Where one turn sends some rows of the set: a few examples, then the rows asked
mabud: [ 0.33 -0.18  1.35 -1.76 -2.37 -3.89 -1.00 -2.92  0.97  1.46  1.39 -2.49
 -0.88  2.83  0.21 -2.22  0.08  1.96  0.37]
gul: [ 0.94 -0.41 -0.57  1.40 -5.06 -1.91 -1.32  1.24  0.03 -2.57 -0.26  1.23
  1.77  0.31  2.35 -0.72  3.22  1.30 -1.12]
Ruki: [-0.82 -3.16 -0.66  0.16 -0.04  3.22 -0.63 -2.08 -0.12  0.34  1.06  2.62
 -0.19  2.75 -2.58 -2.50  0.48 -0.97 -1.50]
lupez: [ 0.06  0.39 -1.10 -0.51 -0.98 -0.11  2.24 -2.63 -1.32  0.67 -0.56 -2.50
 -0.19 -4.13  0.11  1.61  0.53 -4.32 -1.64]
Fotip: [ 0.10  1.28 -0.10  1.52 -4.61 -0.76  0.08  0.62 -0.26 -3.50 -2.31  0.60
  2.71  0.87  2.45  0.46  3.10  1.15 -1.86]
tov: [ 2.20  2.71 -2.25 -1.48  0.78 -0.37 -1.60 -2.69 -3.21  0.06 -2.75 -0.99
  1.92  3.82  2.16  1.66  1.52 -1.94  0.12]
Remud: [-0.04  0.49 -2.43  1.79  0.66 -1.63 -1.81 -0.93 -1.92  4.21 -1.32  0.85
  1.46 -0.11 -1.30  2.08 -0.25  2.75 -4.00]
guti: [-1.28 -2.88  0.00  1.26 -0.93  3.18 -1.03 -1.62 -0.19  0.21  0.74  1.33
 -0.56  3.93 -2.59 -1.93 -0.94 -1.30 -0.52]
zet: [-1.08  0.91 -2.34  0.82  1.48 -1.73 -1.71 -1.52 -0.65  3.16 -0.72  1.29
  1.45 -1.31 -1.67  2.18 -0.50  2.86 -3.56]
vik: [ 2.05  2.69 -1.67 -1.50  0.82 -0.19 -0.92 -2.24 -1.77  1.29 -2.69 -1.67
  1.77  4.95  2.57  1.48  1.14 -2.23 -0.96]
muva: [ 0.65  0.60 -0.35  2.03 -4.09 -1.07  0.29  0.70  0.73 -3.63 -2.28  1.26
  1.09  0.54  2.94  0.02  2.40  1.45 -0.29]
mopo: [ 1.90  1.70 -1.15 -0.53 -0.44  0.92  1.24 -2.01 -1.47 -0.39  0.61 -3.26
 -0.16 -4.02  0.64  1.20  0.09 -3.43 -0.16]
ruk: [ 1.25  0.29 -2.33 -0.60 -0.76  0.18  2.65 -1.85 -0.17  1.16 -0.11 -3.08
  0.00 -4.05 -0.82  1.03  0.03 -3.30 -2.23]
gepon: [-2.25 -1.97 -0.55  0.03  0.09  3.69 -2.40 -1.54  0.53  0.84  1.29  2.63
  0.00  2.23 -1.44 -0.75 -0.52 -2.00 -1.92]
nezuv: [ 0.84  1.02  2.20 -0.87 -1.77 -3.31 -0.55 -2.67  0.52  1.57  0.98 -3.23
 -0.81  2.57 -0.28 -2.24 -0.34  2.76 -0.90]

Remud goes to vik
guti goes to ruk
zet goes to tov
And these:
gul goes to gepon
lupez goes to muva

